128 stands for zero in the data rows.
Here are some numbered points:
[119  94  82 127 162 153  87 185 136 125 172  80  93 128 142 148 119 107
 144 163 125 128 115 101 118 142 123 164 113 155 184 164] 0
[ 82 161  37 152 106  60 108 165 165 125 189 141 120  91 129  93 140  93
  64  72 171  78 175  61 109 133 122 143  98 156 137  93] 1
[146 104 157 133 161 255 116 107  54 121 107  74 133 151 117 154  74 194
 178 227  99 163  58 158 137 151 118 153 181 158 156 207] 2
[164 216 222  97 107  51 182  56 104 187  24 239 219 206 134 131 184 164
 160  56  25 132  87 226 138 119 143   0 161  49   0  38] 3
[137 135 164 133 104 117 142  89 138  88  86 193 192 163 153 100 149 124
 114  99 144 112 141 129 141 142 126  83 154 123  95 119] 4
[151 173 161 185 131 149 196  94  90 154 110 145 140 104 109 156 126 201
  83 168 100 134  89 150 154 116 140 124 145 141 120 128] 5
[114 107  87 105  98 112  94 151 140  94 176 135 121 128 146 131 129 120
 115  74 178 112 144 104 117 157 130 143 102 106 113 116] 6
[110  94  40  90 144  71  85 195 203 156 129 116  54  87 132 141 164  29
 104  80 150  99 190  98  54 111 151 163  77 140 148  98] 7
[129 164 197 176 148 156 180 109  96 156  90 153 169 148 119 106 134 164
 140 140  69 134 112 150 116 134 144 107 154 151 130 137] 8
[123 157 193 124  98  79 178 108 103 172  72 185 149 133 170 134 138 172
 142  68  61 179 131 185 100 147 140  18 107  81  22  92] 9
[139 123  60 112 139 101 103 146 158 127 151  84  69  97 129 116 119  70
 123 125 134 107 133 100 130 130 121 128 104 142 154 104] 10
[111  38  19 138 160 223  49 202 144  98 244   0  19  86  80 173  85  97
 105 207 168 112 123  33 118 152 102 255  94 213 255 204] 11
[102 155 206 175  72  52 175 104 155 108 116 219 197 119 148  77 141 140
 114  58 150 127 181 146 111 139 110  83  88  76  88 109] 12
[137  95  13 121 215 255  66 211 128 147  95  23  49 145  65 176  86  74
 157 255 137 133 123  52  90  76  96 238 219 218 238 232] 13
[ 89 170  64 135  57   0 145 186 200 111 255 171  69  74 154  77 204  65
  82   0 113  61 229 108 118 169 134  37   0  71  58   1] 14
Which three points above are nearest to each new point, looking only along the 2 directions in which the numbered points spread most? Their numbers follow each, nearest first.
[134 114 126 141 128 162 111 121 103 130 143 107 135 140 134 125  86 179
 156 153 101 133 130 132 142 150 118 123 141 151 118 150] -> 5 8 0
[144  99 161 102 167 163 105 110 106 126  84 118 107 132 109 134 135 141
 134 175 116 152 111 142 136 106 134 135 169 148 163 160] -> 5 8 2
[147 174 167 175 156 163 153 111 104 145  76 154 150 141 111 103 120 169
 116 167 114 121 103 159 120 116 128 133 179 158 114 140] -> 5 8 4
[ 89 138  98  93 125  72 137 174 178 161 141 146 102  99 131 145 174  71
 116  65 157 111 170 116  91  98 136 100  96  94 117 118] -> 6 1 10
[123  98  47 109 146 156  81 188 150 110 137  91  83 136  98 115 124  89
 114 182 149 106 126  93  99 112 111 198 155 181 211 166] -> 0 10 6
[117 107  69 138 123 147 119 171 154 117 171 110  89 118 127 114 104  88
 134 128 149 112 149 103 118 160 119 186  99 158 161 132] -> 10 0 6
[111 158 250 164  96 127 185  45  99 110 103 190 244 164 141 106 102 224
 127 102 162 171 125 163 181 118 126  90 145  55  63 118] -> 9 8 4
[ 86 131 121 134  89  54 159 155 180 131 182 170 130  94 156  90 140 107
  73  29 155  99 199 106 140 130 122  77  67  96  90  68] -> 1 6 12
[132 154 236 166  89 114 203  54 112 102  88 184 225 143 109 104 127 172
 125 159 132 171 105 145 164 129 128  83 151 105 112  92] -> 8 4 9
[148 102  51 107 166 138  81 161 151 119 157  64  62 104  87 173 117  82
 117 197 153 110 111 115 150  83 114 200 139 155 189 150] -> 0 10 6
[108 121  87 102 106  77 110 160 186 108 194 131  96  92 154 110 149 109
 102  75 168  75 160 100 129 163 116 134  70 113 112  87] -> 1 6 7
[109 110 236 146  69 165 163  23  68  44 161 163 224 135 137 119  91 248
 121 125 181 158  97 142 182 151 110 141 141 108 136 162] -> 8 5 4
[124 173 255 160  38  83 227   9  87  87  70 237 255 166 147  89 142 228
 115  62 142 189 118 192 170 128 130  60 144  49  58  82] -> 3 9 12
[115  39  51 106 178 255  33 129 109  85 172   0  63  86  98 157  58 139
 134 251 156 173 100  26 147 135 132 255 148 217 255 253] -> 13 11 0
